(in the rows, 100 means zero)
The rows below come in pairs that one turn or mirror swaps. Which row does each named row swap with?
The rows were stretched afterwards, more along some directions than others.
libad: 101  89  105  89  113  102  97  76  102  98  84  86  109  116  94  97  96  89  101  94
fupip: 100  105  100  76  107  101  89  101  108  109  91  86  116  128  110  98  85  87  107  102
zel: 96  114  97  94  114  87  90  104  103  94  94  87  110  97  101  93  114  100  104  97
luse: 98  115  97  74  107  100  86  109  97  104  103  92  120  100  103  101  102  88  106  89
Mil: 101  95  103  91  108  85  93  98  86  100  106  80  118  73  96  115  102  87  89  96
tadi: 116  91  106  104  105  102  91  96  106  93  104  71  121  98  111  101  103  101  72  103
tomi: 93  97  118  80  106  118  99  82  95  106  102  92  114  108  106  115  69  92  101  108
riv: 94  111  96  81  110  95  82  102  100  90  117  91  113  111  97  103  81  81  100  108
zako: 111  108  103  101  102  94  94  112  98  108  110  87  125  80  105  111  98  96  77  109
vep: 100  115  100  90  106  92  87  111  94  98  108  106  111  114  95  104  95  89  115  104
Gotu: 106  100  105  79  97  119  102  87  102  119  95  110  110  116  101  106  82  105  110  94
kifer: 99  107  95  79  107  90  81  99  115  100  106  97  120  115  93  103  99  85  109  103
taku: 104  105  105  95  108  101  93  102  107  99  82  73  115  108  102  99  103  90  100  95
Dof: 113  101  95  88  113  113  88  108  115  104  91  78  126  122  115  90  93  94  101  92
Lef: 94  89  106  95  102  96  91  85  99  95  92  59  123  94  113  105  98  89  84  96
bevas: 94  106  103  77  101  103  104  93  91  112  82  105  106  111  100  97  96  106  127  90
Soso: 107  99  107  83  108  104  109  81  91  126  95  97  116  88  101  117  88  92  103  94
Ludeb: 115  116  98  82  101  95  93  101  108  99  103  112  112  97  94  99  107  92  110  104
Fefoz: 107  100  100  96  115  97  98  99  105  111  89  75  117  101  113  102  100  90  94  90
Lin: 88  99  109  102  107  103  88  89  96  88  118  76  115  97  115  114  83  83  92  116
fep: 121  110  96  102  100  105  96  101  108  114  111  97  123  100  112  95  106  104  91  103
nup: 120  103  100  105  105  117  97  94  104  97  111  97  117  107  105  101  88  106  95  96
Fofo: 93  106  108  86  108  92  94  109  91  116  90  76  120  97  108  105  113  105  104  87
Konir: 94  97  115  112  105  106  91  93  94  84  111  85  108  105  105  112  84  91  94  111
bik: 119  117  92  101  96  103  99  107  106  110  106  104  115  106  112  96  107  107  109  96
siga: 107  108  103  80  86  117  109  89  97  127  98  101  114  97  105  108  83  108  100  98
zup: 118  109  101  101  105  92  101  106  95  115  108  90  125  75  101  111  103  98  80  100
sorup: 97  109  95  111  111  87  90  110  102  85  107  81  112  85  105  103  114  81  90  104
los: 96  89  105  102  110  106  89  89  112  90  115  82  114  113  104  100  94  93  77  106
Buti: 106  81  106  91  112  95  99  71  90  106  92  79  112  95  101  101  104  101  87  96
lus: 124  98  103  99  109  99  98  90  108  103  99  93  109  88  106  109  103  82  97  98
kopo: 87  108  99  109  105  95  90  113  105  81  116  97  118  109  101  101  98  85  97  116
kuzu: 87  105  101  92  122  104  81  102  106  85  103  78  120  129  112  103  90  85  111  106
puna: 92  99  108  106  111  97  83  102  105  82  119  76  123  104  104  112  80  79  84  103
ful: 105  103  96  95  106  104  95  104  112  109  88  91  123  125  110  89  97  104  101  96
bom: 106  107  87  93  106  99  83  94  116  98  102  94  111  115  108  93  97  86  94  103
begis: 97  98  102  98  110  111  96  100  95  104  86  74  118  121  112  95  95  109  98  92
peb: 95  98  103  98  109  102  92  109  96  101  87  75  120  117  112  96  102  97  101  97
Nolu: 120  97  94  84  111  109  88  103  112  115  88  76  122  113  114  91  101  93  96  85
noku: 92  100  109  78  103  97  103  98  80  115  88  87  118  103  107  100  103  106  107  95
gefa: 82  100  106  81  103  100  100  85  94  95  106  95  102  114  98  105  81  96  104  105
guv: 100  100  104  95  111  95  81  114  104  87  120  86  119  97  100  110  95  91  87  104
Pidut: 93  104  107  86  110  108  88  96  103  84  83  77  106  123  104  99  90  92  112  96
pafor: 122  101  101  92  101  109  91  88  113  101  106  94  114  105  99  100  87  99  93  97
mipel: 96  101  102  87  102  102  82  109  104  90  114  94  111  114  96  114  86  84  102  104
lodeb: 115  113  99  91  97  107  103  101  104  117  97  98  115  109  116  94  97  112  98  100
ven: 105  106  104  88  92  108  107  87  94  124  96  94  120  82  103  106  89  106  92  98
lopu: 98  90  109  90  122  92  92  89  98  86  94  97  109  119  95  99  95  90  104  103
nivi: 119  99  101  91  104  99  94  92  109  98  102  103  106  96  99  105  95  79  98  106
fomos: 92  107  109  95  104  92  97  93  95  99  97  101  103  108  102  110  100  98  107  109
muni: 120  97  107  82  107  117  99  79  105  105  93  102  114  113  106  102  79  99  108  99
Vus: 102  111  100  90  101  101  89  97  101  108  120  106  114  108  104  117  90  74  108  105
lagoz: 102  105  94  104  100  92  92  93  112  87  113  108  109  106  95  101  99  81  94  120
bemem: 108  95  114  74  103  102  102  96  85  126  88  82  119  92  100  111  103  99  101  87
tev: 96  91  106  86  106  94  94  84  93  106  106  90  123  85  104  105  90  98  87  100
pimeg: 91  106  108  78  98  105  98  98  89  105  90  101  106  107  93  107  87  99  116  95

Swapped with bik: nup
Swapped with pafor: fep
Swapped with pimeg: peb
Swapped with zel: Buti
Swapped with Lin: riv

